One turn moves every row onto another: examples first, then more rows asked:
q32: [-28.7  -7.1   6.8  -5.6  38.5  20.3 -37.0   4.4  -1.2   0.3 -27.0  11.8
 -30.7 -13.8]
q434: [-28.2 -10.2   5.8 -10.4  35.5  20.1 -28.6   1.3  12.6  -4.3 -31.9   0.0
 -32.0 -19.1]
q3: [ -7.0   8.5  38.2 -13.0  45.2   6.3 -17.4   4.2  12.5  17.1 -35.6 -55.0
  -3.2  -5.2]
q993: [-10.3   7.7  29.8  34.6   7.9 -23.9   7.6  -4.2  12.6   3.5 -50.5  13.3
  13.3  21.5]
q283: [ -3.3   4.3  26.5  37.1  13.3 -28.7   1.4  -1.9  10.6   6.4 -54.2  16.2
   9.8  19.0]
q338: [-13.3   5.5  23.4  39.3   3.1 -26.2  -2.1  -2.3  -4.4   9.1 -47.9   6.7
  -7.4  39.0]
q869: [-11.1  17.0  45.4 -10.2  44.0   9.2 -20.1   5.3   1.8  22.1 -26.5 -51.0
   4.4   4.1]
q480: [-15.0   7.4  25.0  38.5   1.2 -25.3   0.1  -2.1  -3.1   8.7 -47.0   4.6
  -5.6  40.5]
q588: [ -5.8   8.2  31.4  35.2  10.6 -26.8   6.7  -3.5  12.3   6.5 -52.4  10.0
  14.3  21.8]
q819: [  4.7  -3.6  23.8  -6.2  56.2  -2.4 -34.2   8.9   5.8  19.5 -44.2 -39.1
 -16.8 -13.4]
q877: [  5.6   4.4  30.8  -2.2  57.9  -3.0 -39.0  11.8  -6.2  27.3 -38.2 -36.5
  -9.9  -5.5]
q801: [-14.9   5.6  23.8  39.2   1.8 -25.6  -1.0  -2.7  -3.4   8.6 -47.1   6.4
  -7.0  39.8]
q304: [-16.8   7.7   6.5  -0.8  35.3  14.7 -45.9   2.2 -10.8 -13.0 -14.7   1.2
 -34.9  -7.0]
q901: [-40.4   2.0  20.3 -17.0  25.1  29.2 -12.3  -4.0  19.8  -7.0 -23.7 -15.8
 -18.5 -10.8]
q842: [ -2.6  -8.0  11.3  -0.1  55.6   2.3 -47.2  11.2  -8.0  15.9 -37.9  -5.3
 -27.0 -14.3]
q867: [-11.7   5.5  23.6  39.6   4.0 -27.4  -2.8  -1.9  -4.5   9.9 -48.7   5.1
  -7.1  39.6]
q765: [-13.1   7.3  25.9  38.6   2.5 -26.5  -0.5  -2.1  -3.7  10.1 -47.2   2.8
  -5.3  40.7]
q444: [-27.1  28.9  34.2 -10.9  23.6  22.0 -21.6  -3.4  -2.0 -10.6  -3.9 -35.1
  -9.0   8.6]
q784: [  3.8   7.8  11.9   3.2  49.0   0.3 -53.6   8.3 -17.0   0.4 -23.6 -14.6
 -30.9  -6.4]
q390: [ -6.1  28.2  39.5  -7.0  37.8   7.5 -29.3   1.9  -7.4   3.0 -13.0 -50.6
  -4.5   9.2]
q360: [-32.4  17.9  17.8  -7.8  22.4  25.7 -30.2  -3.3  -3.7 -18.7  -5.1  -8.9
 -24.2   0.5]
q612: [-11.6   6.1  25.0  39.3   3.8 -27.8  -1.6  -1.3  -4.5  10.7 -48.3   3.2
  -5.5  40.4]
q982: [-36.9  18.1  41.3 -15.8  26.8  27.1  -9.3  -1.5   9.4   6.3 -15.3 -33.8
   1.5   4.0]
q548: [-10.5   5.7  26.9  35.0   8.2 -23.2   5.3  -4.3  12.8   2.5 -50.7  18.2
  10.7  20.1]
q240: [ -7.2   4.0  24.9  36.3  10.3 -25.6   2.5  -2.8  11.2   4.0 -52.7  19.7
   8.4  18.3]
q950: [  9.7  17.9  28.2  -0.1  49.6  -3.4 -45.5   8.4 -14.7   8.8 -23.3 -41.0
 -15.5   1.8]
q903: [-30.7  10.9  36.6 -18.5  29.3  22.5  -6.8  -2.1  19.2   3.5 -24.6 -43.1
  -4.5  -3.3]
q934: [ -5.2 -12.7   7.6  -4.5  51.5   4.1 -39.6   7.6   5.8   9.1 -42.7 -11.9
 -31.1 -20.6]
q712: [-45.2   6.2  21.5 -13.8  24.2  32.8 -17.8  -2.2   7.3  -4.7 -15.3  -2.2
 -16.4  -5.0]
q618: [ -3.2   6.4  29.4  36.6  12.9 -28.8   3.4  -2.6  10.9   7.4 -54.5  11.6
  12.5  20.6]

q480 moves to q801
q993 moves to q548
And these:
q819 moves to q3
q877 moves to q869
q304 moves to q784

One turn moves every row onto another: examples first, then more rows asked:
q794: [ 20.3  -0.5 -15.3   0.6  19.9 -17.9  19.7  34.0 -18.9  11.2 -29.7 -18.6
   8.9 -10.2  -8.7 -10.1 -54.7  22.8 -39.4  -3.7]
q209: [ 15.0  16.4 -30.4 -27.5 -18.0 -20.3  -6.5  -7.8  17.4  29.2  -4.0   6.5
 -37.8 -19.3  -0.3  18.0 -37.4  13.4   2.2   4.6]
q831: [  7.7  18.3 -27.2 -14.8  12.5  -5.5   6.1   7.5  15.7   9.5   8.8   9.9
 -11.6 -35.8  15.4  11.9  -7.1  35.6   8.8   4.0]
q314: [ 21.0  -3.2 -39.1  18.2  19.0 -12.3  -3.5  -6.3 -27.1  38.6 -14.3  21.7
 -42.6 -28.2 -32.7  -3.1 -38.4  16.7  -7.4  33.4]
q448: [ -1.8 -24.2 -31.2  23.1 -12.3  14.9  37.3  11.8   1.6  19.8 -11.7  26.1
  28.1  -0.2  -4.5  25.5 -42.7   6.3  -5.5  39.4]
q483: [ -2.3  18.1 -27.1  25.2 -10.5  -8.6  35.3  26.1 -17.4   6.7  -8.0 -12.9
  -7.6 -10.8 -10.4  26.7 -39.2 -39.2 -11.6   3.8]
q128: [ 27.3  -2.5   4.1   6.8 -16.8  12.8  23.3  14.8   2.2  29.5  20.7  32.9
 -18.4 -35.5 -26.7  14.8 -49.6 -14.8 -12.3  25.1]
q545: [ -9.3  11.7 -11.2  20.3  -1.4   7.9  19.0 -24.2 -13.3  45.1   6.8   1.7
 -15.2   4.1  -4.8  -6.0 -66.0   3.1 -21.5  21.2]
q16: [ 24.0  -3.0  -6.2  45.4  21.3 -11.9   8.1  31.9 -10.7  26.8 -30.1 -13.0
 -17.6 -23.2   2.9 -14.0 -22.7   6.7 -37.0  -3.0]
q445: [ 34.9  -9.4 -48.2   6.6  17.5 -16.2   9.1  -4.0  -8.4  29.8 -23.2  14.0
 -11.8 -14.3  22.9   9.4  11.4   1.9   2.5  22.5]
q74: [ -0.8  12.0 -14.4  33.9  -6.2 -24.2  36.5  -9.2   2.4   8.6  -7.4  18.2
  20.9  13.8  11.1  12.0 -44.2  -5.9   4.4  28.7]
q957: [ 41.3   8.0 -34.1  -7.2 -21.8   9.5  16.5  13.3 -11.7  14.3 -49.0  -5.8
  -3.1 -27.8   8.7 -22.8 -33.8  27.5 -10.6  18.5]
q970: [  0.7  -5.5  -1.0  15.8   4.7   5.3  26.7 -14.7 -12.9  27.1  -3.0  25.3
 -24.0  -0.1  -7.7  27.6 -11.1  43.8   3.8  -2.3]
q610: [ 51.7  -4.3 -26.5  29.4 -13.1  -0.4 -12.2  36.2 -25.8  12.3 -24.1  34.0
  -8.4 -10.7   5.1  23.1 -31.1  -4.8 -22.4  30.5]
q543: [ 10.1  -5.9   0.0  -5.0  -8.1  10.4   2.1  35.5   1.4   3.8 -35.7  16.9
  12.7 -39.4 -12.0  25.5 -42.9  -3.3 -29.5  -9.0]

q16 moves to q448
q970 moves to q957
q74 moves to q831
And these:
q610 moves to q128
q545 moves to q445

One turn moves every row onto another: examples first, then more rows asked:
q41: [  7.5  -4.4  27.5 -17.2 -31.8  -6.2   3.4 -38.5  37.2 -31.5  -7.5 -13.1
   5.2  -7.4   9.9 -15.8]
q974: [ -9.6  -4.5  60.8   3.5  46.9  -2.3 -12.6 -12.1  -7.0 -67.6 -15.2  35.4
  -2.1 -13.3   4.5 -30.6]
q72: [ -7.7  -0.6  54.4   6.0  16.7 -27.1 -35.9 -32.6   5.9 -39.9  -5.7  -1.5
  -7.9 -49.8   9.6 -19.3]
q29: [ -3.4 -10.9  59.1   9.7  47.1   0.4   9.7 -13.6 -15.5 -74.6  -0.1  18.3
  -1.4  -7.6  14.5 -29.8]
q722: [ -3.2  10.4  53.0   8.0  26.1 -26.0 -21.4 -26.7  -5.6 -30.6   4.2 -11.7
   0.5 -44.8  11.5 -12.5]
q630: [ -4.6   6.8  59.0   5.6  54.3  -3.7   0.2  -8.1 -17.4 -56.6  -4.5  22.6
   6.6 -11.4   6.1 -22.3]
q492: [ -0.5  -5.7  57.7  17.4  21.4 -30.3 -15.1 -38.3  -4.8 -49.7   8.7 -14.5
  -7.7 -42.0  13.3 -16.1]
q179: [ 17.8  -9.7  52.4   0.9  13.3  21.1  -7.1 -20.1  -2.2 -23.9 -22.1  -6.8
  49.1 -30.2  -8.3 -50.1]
q459: [ 23.3 -13.0  47.2  -3.3   2.5  24.4   0.5 -28.7  -1.2 -22.4 -16.2   2.5
  50.0  -9.6 -20.6 -42.8]
q412: [ 19.1 -25.8  15.4 -20.7   2.2  24.3  14.2 -32.3  15.5 -58.9 -16.5  32.7
   1.5  10.2  16.6 -31.7]
q907: [ 21.8 -20.0  13.4 -13.4 -23.5  -5.9 -10.6 -56.7  26.0 -34.5  -8.0   0.8
  -4.8 -23.0  15.2 -18.4]
q788: [ 11.4 -13.3  41.1   3.9  53.6   5.2  -4.7 -24.0 -17.0 -65.3 -13.0  38.9
  -1.5 -17.1  14.8 -31.3]
q220: [ 27.5 -16.4  36.9   6.1   8.5 -18.0  -4.0 -63.4  12.1 -59.4 -15.0  34.6
  -2.3   3.1 -14.9 -14.6]
q186: [ 13.0 -14.5  54.1  11.7   1.9 -23.2   9.9 -54.2  10.7 -66.0   1.6  14.9
  -1.8  13.5 -16.5 -10.7]
q168: [  5.6  -8.6  33.9 -18.7  -3.7  16.8  24.6 -19.4  25.8 -57.2 -17.0  21.1
  10.6  26.3   5.3 -26.3]
q947: [  7.6 -17.7  30.3  -7.9 -30.8 -10.3   3.8 -47.2  25.0 -40.9   9.0 -19.6
  -3.9 -12.8  14.4 -14.6]
q120: [ -8.6 -15.2  35.8 -10.3  14.3  12.7   3.4  -6.3  -0.8 -49.0   7.3 -16.8
  -4.0 -34.0  45.9 -34.0]
q198: [ 14.2  -7.6  39.1  10.9  28.3 -24.6 -29.1 -47.7  -6.7 -41.2  -3.7   6.3
  -7.5 -50.8  13.4 -17.4]
q257: [ -1.4 -18.4  29.5 -25.7  -3.1  23.7   9.4 -19.2  14.0 -54.5  -6.3  35.8
   1.8  23.2   2.9 -24.8]
q602: [-10.7   0.8  34.8 -16.7  25.4  16.2  -1.0   4.0  -5.0 -34.9   1.0  -6.9
   4.7 -31.8  38.7 -29.5]
q827: [ 19.7  -7.7  56.2   6.4  14.0  12.4 -11.3 -26.7  -2.3 -23.6 -21.6  -7.1
  48.1 -32.0 -13.9 -46.2]
q37: [ 23.9 -12.0  46.2  -2.6  -3.2  18.5  -4.6 -32.8   1.5 -17.2 -14.2  -4.8
  48.8 -16.6 -20.1 -39.7]
q917: [  6.3 -17.1  17.4 -15.9  21.5  17.9 -10.3 -16.6  -3.2 -39.8  -5.6   4.5
  -4.5 -43.2  45.4 -35.0]
q666: [  7.0  -8.2  49.3   0.5  -1.7 -21.7 -12.4 -52.4  12.8 -50.7  -2.9  30.8
  -2.7   9.1 -26.6  -6.3]
q423: [ 24.9 -11.1  51.4   1.4   3.5  14.9  -4.3 -34.8  -1.2 -21.8 -15.6   1.9
  49.8 -12.1 -26.8 -39.0]
q115: [-15.6 -10.5  35.0 -21.2  15.9  18.3 -13.5   1.1   7.0 -44.3  -9.4   3.5
  -2.9 -35.5  39.3 -38.1]
q112: [ 19.5  -8.5  57.5   5.6  19.8  18.0  -6.6 -22.2  -4.2 -28.8 -23.5   0.0
  49.2 -25.2 -14.8 -48.7]
q776: [  4.3 -23.6  31.8 -15.7  -5.1  20.0  28.6 -22.8  14.7 -65.0  -0.1  12.8
   1.7  21.7  16.0 -28.3]
q93: [ 13.2   0.9  52.2   5.5  -2.9 -25.5   4.5 -51.0  24.5 -52.7 -13.7  16.2
   6.5  13.0 -22.4  -8.8]
q66: [  0.3 -13.8  23.1 -23.1 -33.4  -1.3 -14.3 -39.5  26.6 -27.1   3.0  -1.1
  -4.2 -13.7   8.0 -13.6]

q198 moves to q220
q41 moves to q722
q423 moves to q112
And these:
q120 moves to q947
q257 moves to q115

